One turn moves each row of this set onto another row. After a few examples, where does it send each row asked below?
z_669: -3.318, -0.461, 3.973, 2.787, -2.239, -0.826, 2.637, -4.980, 1.862, 2.529, -0.311, 1.240, -4.216, -5.920
z_624: -2.969, 0.714, 3.667, 3.744, 0.045, -2.156, 3.090, -3.740, 2.564, 1.958, 1.550, 1.452, -2.390, -6.347
z_766: -3.128, -1.974, 3.274, 1.671, -3.802, 0.951, 1.601, -4.455, 0.768, 3.100, -1.274, 1.406, -4.754, -3.528
z_658: -1.728, 1.921, -2.016, 3.559, 3.756, -3.041, 1.794, -3.194, 1.643, 0.488, -0.570, 2.658, -3.386, -0.476
z_870: 2.898, -0.392, 5.594, 0.735, -0.312, -1.710, 2.234, -4.064, 0.171, 2.050, -0.960, 1.919, -0.779, -4.268
z_519: -2.087, 0.916, 4.217, 2.896, 0.164, -3.294, 1.119, -3.682, 1.053, 4.496, 3.858, 2.432, -1.149, -0.410
z_967: -1.516, 0.355, -2.826, 2.463, 1.924, -1.156, 0.649, -2.471, 0.603, 1.171, -1.535, 2.778, -3.774, 1.985
z_477: -2.193, 0.956, 2.602, 4.009, 1.513, -2.203, 2.720, -1.532, 2.724, 1.965, 3.165, 1.795, -0.438, -4.727
z_111: -4.031, -0.081, 0.220, 2.023, -1.813, -0.648, -2.456, -4.237, -0.766, -3.849, 0.541, 0.842, -0.034, -2.416
z_14: 2.277, 0.401, -1.446, 2.318, -2.048, -0.945, 1.442, -3.829, 0.010, -4.590, 0.302, 2.093, -3.647, -2.966
z_464: -2.656, 0.715, 5.119, 2.665, -1.209, -3.094, 1.311, -5.581, 0.842, 4.614, 2.365, 2.048, -2.808, -1.701
z_680: 2.515, 0.230, -1.775, 2.221, -1.929, -0.755, 1.273, -3.229, -0.071, -4.425, 0.631, 2.210, -3.219, -2.207
z_503: 3.399, -1.716, 4.625, -0.303, -1.250, -0.170, 1.252, -2.763, -0.566, 2.655, -1.241, 2.168, -0.497, -1.683
z_718: 2.475, 0.399, -1.872, 2.439, -1.765, -0.898, 1.302, -3.163, 0.030, -4.548, 0.654, 2.213, -3.164, -2.441
z_61: 3.119, -0.113, 5.250, 0.981, 0.513, -2.004, 2.245, -3.302, 0.457, 1.971, -0.192, 2.101, 0.179, -4.006
z_249: -2.275, 0.011, -1.649, 2.088, 0.151, -1.039, 0.970, -4.934, 0.396, 1.215, -3.410, 2.506, -6.001, 0.248
z_892: 2.269, 0.267, -1.540, 2.189, -2.282, -0.812, 1.343, -3.805, -0.167, -4.475, 0.251, 2.142, -3.743, -2.792
z_836: -2.063, -0.709, 3.981, 1.602, -2.133, -1.445, 0.297, -3.943, -0.013, 5.294, 2.280, 2.413, -2.470, 1.403
z_865: -4.005, 0.033, 0.353, 2.075, -1.724, -0.830, -2.307, -4.227, -0.653, -3.929, 0.656, 0.799, -0.033, -2.635
z_575: -3.992, -0.131, 0.250, 2.005, -1.798, -0.677, -2.453, -4.082, -0.765, -3.748, 0.659, 0.944, 0.051, -2.355
z_536: -2.455, -0.541, 4.511, 1.626, -2.505, -1.680, 0.515, -5.029, 0.043, 5.257, 1.659, 2.174, -3.225, 0.287
z_659: -2.600, 0.720, -1.006, 2.722, 0.715, -1.961, 1.564, -5.756, 0.748, 0.946, -3.236, 2.285, -6.145, -1.343
z_717: -4.003, -0.022, 0.196, 2.128, -1.589, -0.829, -2.436, -3.996, -0.673, -3.851, 0.752, 0.921, 0.178, -2.458
z_259: -4.014, -0.011, 0.233, 2.193, -1.628, -0.817, -2.246, -4.174, -0.621, -3.911, 0.765, 0.885, 0.098, -2.683
z_911: -1.481, 0.136, 1.283, 3.376, 1.394, -1.097, 1.887, 0.444, 2.315, 2.468, 3.632, 2.194, 0.495, -1.934
z_468: 3.015, -1.546, 5.077, -0.173, -1.587, -0.351, 1.597, -3.731, -0.466, 2.538, -1.658, 2.076, -1.175, -2.617
z_256: 3.654, -1.404, 4.290, 0.032, -0.399, -0.458, 1.289, -2.019, -0.385, 2.594, -0.442, 2.297, 0.342, -1.357
z_418: -1.743, -0.275, 3.673, 1.928, -1.204, -1.823, 0.332, -3.098, 0.291, 5.164, 3.075, 2.494, -1.564, 1.623
z_26: 2.364, 0.089, -1.636, 2.167, -2.298, -0.646, 1.249, -3.627, -0.196, -4.472, 0.209, 2.160, -3.630, -2.434
z_950: 2.858, -1.017, 5.531, 0.264, -1.167, -0.916, 1.929, -4.295, -0.164, 2.275, -1.586, 2.000, -1.202, -3.630
z_976: -2.342, -2.787, 2.072, 1.081, -3.935, 2.081, 0.665, -2.596, 0.253, 3.640, -0.712, 1.842, -3.766, -0.785
z_696: 2.476, 0.495, -1.677, 2.470, -1.619, -1.145, 1.468, -3.353, 0.032, -4.593, 0.644, 2.194, -3.296, -2.709
z_684: -1.654, -2.598, 0.943, 1.249, -2.481, 2.061, 0.393, -0.255, 0.524, 3.620, 0.885, 2.241, -1.828, 0.883
z_359: -1.322, -1.389, 0.662, 2.298, -0.182, 0.767, 0.869, 0.988, 1.390, 3.061, 2.660, 2.334, -0.032, 0.385
z_601: -2.248, 2.085, -1.340, 3.762, 3.133, -3.399, 2.122, -4.513, 1.759, 0.336, -1.359, 2.365, -4.265, -1.935
z_76: -3.997, -0.132, 0.101, 2.075, -1.697, -0.675, -2.414, -4.037, -0.699, -3.837, 0.800, 0.867, 0.151, -2.367
z_841: -1.809, -0.095, -2.415, 2.026, 0.699, -0.725, 0.630, -3.629, 0.325, 1.379, -2.665, 2.693, -5.061, 1.685
z_910: -4.058, -0.044, 0.291, 2.097, -1.827, -0.748, -2.426, -4.342, -0.751, -3.903, 0.584, 0.872, -0.132, -2.559
z_511: -1.780, 0.396, 3.706, 2.511, -0.225, -2.541, 0.688, -3.028, 0.773, 4.837, 3.766, 2.560, -0.998, 0.857
z_800: 3.474, -0.263, 4.793, 0.940, 0.861, -1.706, 2.115, -2.373, 0.339, 2.026, 0.251, 2.178, 0.747, -3.042
z_386: -2.541, 1.635, -0.928, 3.373, 1.930, -2.920, 2.040, -5.576, 1.424, 0.554, -2.431, 2.262, -5.435, -2.289
z_994: 2.328, 0.527, -1.441, 2.475, -1.765, -1.152, 1.499, -3.649, 0.072, -4.645, 0.535, 2.126, -3.458, -2.993
z_102: -3.947, 0.048, 0.205, 2.196, -1.533, -0.842, -2.302, -4.087, -0.614, -3.928, 0.764, 0.961, 0.260, -2.551
z_329: 3.668, -0.813, 4.372, 0.506, 0.464, -1.038, 1.624, -1.836, 0.012, 2.288, 0.151, 2.306, 0.845, -2.015
z_540: -2.333, 0.998, 4.817, 2.968, -0.242, -3.514, 1.465, -4.720, 1.112, 4.519, 3.196, 2.170, -1.914, -1.473
z_699: 2.462, 0.124, -1.814, 2.084, -2.146, -0.584, 1.159, -3.435, -0.164, -4.307, 0.387, 2.171, -3.474, -2.215
z_552: -1.506, 1.201, -2.698, 3.016, 3.167, -2.136, 1.233, -2.363, 1.239, 0.854, -0.640, 2.778, -3.167, 1.091
z_715: -2.656, 0.024, 4.996, 2.158, -2.186, -2.413, 1.011, -5.692, 0.354, 4.864, 1.753, 2.102, -3.421, -1.024

z_684 moves to z_976
z_386 moves to z_601
z_76 moves to z_575
Now find these:
z_418 moves to z_836
z_329 moves to z_256
z_994 moves to z_696

